The rows of X fall into 4 groups, which share some directions, and each row is roughly a mix of its group's hidden directions.
X, 144 rows:
[[  7  14  10 -24  -9 -11  10   4  -4  18]
 [ -4  14 -23  -9 -20   3   0 -14 -12  -6]
 [ -5   5  35   4   6 -12  -4  -3   8   5]
 [  3   3   7  24  11  -1  -9 -13 -24  -1]
 [ -1 -15   3  -3  29  10  -3  10 -17  -2]
 [ -7  -6  -5  -2  28 -21  -3  -7   9 -10]
 [-19  -3  -5  17  17  11   7  14   1 -16]
 [-14  15 -27   0  14   0   1  -4 -14  -3]
 [ -8  -6  -6 -10 -24   5   8  -9 -22  13]
 [ -5  -6 -17  -8  24  -8  -4  -1  15 -17]
 [  8  -6  12 -29   0  -4   6   0  -1  22]
 [ 15   9  -2  11  14   4  -9  -2 -22 -19]
 [-10 -13 -16  22   5  17  -8   4  -2 -15]
 [-15 -11  -8  27   4  10  -2   4   2 -19]
 [-21  15 -26  -5  12  -2  -2  -4  -9  -1]
 [  8  -5  13   6  19   0 -26  -3 -16   3]
 [ 13   3   9 -29  -6  -8  10  -2   5  17]
 [ -6   4  -8  29   0   4 -10  -7 -11 -18]
 [  1   2 -13  17  25 -22   1  -4   7  -3]
 [ 10  13   1 -21  -9 -12  11   8   4  21]
 [-29  -8   0   5   5  13 -20  -9   5   0]
 [-16   5  -6 -14 -16  -5  -5  -9  17  20]
 [-10   7 -11   8 -19   2  19  -9 -18  11]
 [ -5  -3 -38   6   1   5   0  -2  -5  -3]
 [  5  16 -31   6   6  -2   2   2  15  -5]
 [  7  -6  35   2  -6   8  -9   9   6   3]
 [  5  -6   9 -18 -14 -20   2 -15   2  17]
 [-12  -3 -14   3   7  -2   1 -28 -10  17]
 [ -5   8  -1  14 -25  -7   2  -5  25   3]
 [ -3   0   0 -10 -19 -10  13   2  29   5]
 [ 11   6  10 -24  -8 -14   4  -3  13  17]
 [ -9  12 -16  -6 -20 -12  10  -5  18 -10]
 [  8 -13  35  -3  -1   1   3   8  -8   0]
 [ 16   0   9   7 -12 -18  -4   0  -1  27]
 [-21  13 -13 -15   3   4 -15   1 -18  -4]
 [ 17  -1   8 -22 -19   2 -14 -10   0  10]
 [-17   8 -30   3  -1  -5   4  -6 -16   5]
 [ 20  -3  19  -6 -16   7   0  18   5 -11]
 [-22  -8 -10  23 -15  11   7   0   4  -3]
 [-19  12 -20  -4   9 -12   0 -16  -3  13]
 [  0 -13  31  -6  -6  -8  -6   1  14   9]
 [-12   4  -8  20   8  17  10  18   2 -13]
 [-17  -1 -18   4  18  -6  -8 -22  -1   8]
 [-10 -20   0  -1   5  12   0   1 -29  -7]
 [ -9  -2 -18   0  26 -12   3  -1  10 -15]
 [ 15   2  10 -23 -11  -4  18   1   9  13]
 [-14  -4   5  -5  -5 -17   2   6  10  30]
 [  8   2  11  12  -5   3 -13  -4 -31  -8]
 [-17   5 -15   1  11  -9   2 -24  -6  16]
 [  9   8 -21 -14 -13  -4 -15 -14  11  10]
 [ 20   0   8  15   9 -17   4   8  -5  21]
 [-13  -5   8 -15 -28   5   0  -7  -3  15]
 [ 11  22  -7  -5  -9  -2   7  -8  -8  26]
 [ -1  -5  -4  11  14  24  -5  14 -20  -1]
 [  2  15 -23 -14 -20  -4   1 -13  -4  -6]
 [-11 -18  24   2  11  -2  -8  12  16   0]
 [ -7  -1  -5  33   0   8  -6   2   3 -18]
 [-14   4 -16  17  15  10  10  12   1 -15]
 [ -6   4 -19  12 -15  -2  17 -17  -8  14]
 [-18  12 -26   3   1   0  -3 -10 -17   5]
 [-12  -1  -8 -17 -17  -7  11   3  23  10]
 [ -5  -6   1 -14 -20 -12   9  -5  26  -2]
 [ -5 -15  -3 -10 -21  -7  15   3  22   3]
 [ -5   5   7  13 -14 -20  -5 -12  23   5]
 [  5  -3   9  24  12   8 -16  -4 -19  -6]
 [ 17   3  11 -27   3  -6  15   3   2  13]
 [-19  -6 -11 -13  -4   7   1  -1   4 -29]
 [-13   9  26  12   9  -4 -16  -3  14   3]
 [ -7 -10  14 -18 -21  -9   4 -11  -4  16]
 [ -1   2  -4  25  17   8  -1   2 -17 -18]
 [ 24   4  11 -25  10  -8   8   0  -6  -2]
 [ 10  -4   5  -3  18  19  -5  11 -24   6]
 [ 13 -14  20  19   6  -7  10 -13  12  -2]
 [ 16  -3  30  -2   3  -2  -4  -3 -20   3]
 [ 19  -1  11   3 -17   6  -1  18  11 -19]
 [  1  -6   9  -9   4 -24   9  16  19  10]
 [  4   7   6  19   5   5 -15  -9 -27   8]
 [  0  -7   0  -1  24   8 -17   3 -24  -5]
 [  2  -7  19 -13 -19  -8   4   4  18  16]
 [  9   6  18  10  11 -10  -4   8 -15  23]
 [ -4 -12   1  -2  -5  18  -4  -2 -33  -2]
 [ 15  -6  15  10  11 -15   7  -4  24  -1]
 [  1  -9  31  -8   3 -18  12  -1   3   4]
 [ -2  -8 -31  -1  16  -9  10  -1  -4 -11]
 [  6   9 -13 -16 -20  -5  13  -2 -14 -18]
 [ 18   1  21  -8  -7  -1   3  23  11  -8]
 [  5  22 -18 -22  -9   1   7  -8   2  -8]
 [  5  -2  16  22   5 -15  14 -15  10  -6]
 [ -7  13 -17 -13  -4   5 -13  24   3 -11]
 [ 10  -1  11 -15  -3 -17 -15 -20  -1  13]
 [ 18  -1  10  -3 -20   9   2  24   4 -10]
 [ -4  -2  -7 -25 -17   0  20   4  11   9]
 [-15  -3  -6 -16   7   5   2   2  26 -17]
 [ 16  -7  30 -16   6  -1  -9   1   3  -2]
 [ 21  -9  27  -1   0  -6  -4  10  11  -8]
 [ 13  -1   9 -12 -20  -9  -8 -14  -4  20]
 [ 11   5   6 -24  -6   1  12   7   7  24]
 [  5  10  -2  19  20  13  -2   9 -21   3]
 [ -9  -5  -3   0  19   1  -8   6   0 -32]
 [  8  -3  26 -17  17  -5 -15  -2   3  -4]
 [ 27   3  21  -5  -4  14   2  -2  15   0]
 [ -2   1  15   8  -6 -12  -5   2  31  12]
 [-14 -13 -32   0   6   2   8   1  -9  -8]
 [ 17  -7  13   5   7 -13  15  -3  19  15]
 [-23   2 -19  12  13  -1  -8  -3 -17   0]
 [  7   0  23 -10  17  -6 -12  12  11 -15]
 [  7  19  -1  -1  -2  -6   0   4  34   0]
 [ -8   5 -26   8 -21   9  11   1 -11   7]
 [ -2  -6   4 -22  -2  -9  16   7  24   8]
 [ -8  -1 -32  13 -14  10   1  -4  -3   0]
 [ 22   2   7 -27  15  -2  -1   6  -7  -1]
 [ 16  -2  14 -27  -6  -3   0   0   2  18]
 [-15   1   8 -10  20  -9  -8  13  -6 -22]
 [ -3 -15   6  15   4  15 -15 -12  -7 -21]
 [ -4 -12 -22   6  10   7 -20 -17   8  -4]
 [-12   0 -17 -12  -7  16 -14  -8 -21   3]
 [  7  13 -11 -13 -28 -10  -3 -10 -11  -4]
 [-22 -18  -2   5   8  10   5   3  22   8]
 [ 22  -5  24  -5  -4   2  -9   1  17 -10]
 [  3  -3   7  -9   1  28   5  -4  15 -20]
 [  4   0 -16  -2 -23   6  12  -9  -9  21]
 [  1 -14  34  -5  -7   0   7  10   2   3]
 [ 13  -2  35   0   2 -12  -4  -1   2   8]
 [ -5   3 -18  14 -12  -4  20 -13  -3  17]
 [-11  -4  -4  30   8  -1  -6  -4  -1 -21]
 [-21   6 -28   0   0  -6   5  -4 -16   0]
 [  4 -19   2  23   9   9  -9  -7   9 -18]
 [ -7 -17   4  18  -3  20   3  -3 -22  -2]
 [ -1  -2  26 -10 -22  11 -10  -2  -2  10]
 [  7   5  37   4   6   5  -6   7   2  -4]
 [ -8  -4  -9  11  19  12   9  17  -1 -21]
 [-20   5 -29   2   8  -1   0  -4 -12  -9]
 [ -8  -8  -3  13  21  13 -11   5 -23  -3]
 [-17  -3 -16  23   2  10  -7   6   2 -18]
 [ 17  -7   4  16   9 -16  15  12  -2  18]
 [  0  10   7  -2  -5  -3 -10   3  36   3]
 [ 18 -11  -2  23  -4 -13  10   5 -12  12]
 [ 14   7  13  -3 -13   0   4  27   9 -15]
 [  6  16  -1 -27  -6  -7  -1  20   6   9]
 [-17  -2  -7  30  -8   6 -10  -9  -8  -5]
 [ 16   0  13 -27   0  -6   7   3   8  16]
 [  6  -5  33  -6  11 -10   3  -4 -12  -2]
 [ -4  21  15 -17   4 -18  10  12  -3   6]
 [ 11  19 -15  -9  -6  13  -6 -15  -4 -18]]
Each list below has four rows that fit no group; the rest each fit one group, if only roughly. Name those rows in the order they come.
- K225: [  8  17  -1 -26  -2  -8  11  15  -9   8]
- K317: [  1  -6  16 -18 -22   7  -4  -6 -17   7]
- K320: [  2  22  10 -14  -9  -6   1  14   6  21]
- K938: [ -4   6 -27 -12  16  -5  10   0 -16  -2]
- K451: [  2   3   7 -19  -9   8   8   1  31   3]
- K461: [-12  19 -14 -13 -15   0 -10 -15  -9 -12]
- K233: [ 13   0   2 -10  -2   7 -10 -12 -31  -4]
- K625: [ -4  14 -34  -3   3   5  -1   5   1  13]
- K561: [ 10 -10  22 -19 -16  10  -9  -1  -7   6]
- K877: [  0   2 -28  -2  -4  -9  13   5 -15 -16]
 -> K225 K320 K938 K625
- K100: [ 17  10   3  22  10  11 -13  10 -12 -11]
- K328: [-14   1   2 -26 -15 -19   2   3   9   8]
- K50: [-11  -6  -3 -13 -11 -20   3   7  21  16]
- K674: [-15   9 -11  30 -12   0  -7  -5   7  -2]
- K306: [  7 -10  29 -12  13  10   3  -1   3  14]
- K825: [  5  -8   6 -14  -6 -10   8   4  33  -1]
- K516: [  0  -3  -7 -35   0  -7  17   3   2  -2]
- K851: [ 13  10  -8 -21 -20   3   3  16   1  13]
- K893: [  6  -7 -12   6  20   9  -3  16 -24  -2]
- K750: [-23 -10 -18  -7   9  -5  -1 -20  -3   7]
- K450: [ 17  17 -10 -16  -5  -9  15  13  -8   9]
 -> K306 K893 K750 K450
- K449: [ 16  16   1  -4  -1  -9   8  -7  26 -12]
- K904: [-17  16   3 -12  -9   1   1  -4 -28  -4]
- K416: [  9  -9   2  16  -2  24   1  -2 -12 -20]
- K711: [  8  14 -13  -9 -16  15  16  -6 -11 -13]
- K129: [  8  -9 -16   8 -19  11   7 -15  -8  18]
- K563: [ -6  12   8   9 -31  -8   4  -1  16  -1]
- K105: [-18   6  -1  24 -21  -4   1   9   8  -5]
- K837: [-16   5 -29   3   8 -13   2   2 -13  -5]
- K290: [  4  -5 -18 -18  -7   3  18  -8  15  16]
- K888: [-11 -13 -13 -12   5   9  -7 -11 -26  -7]
 -> K449 K563 K105 K290
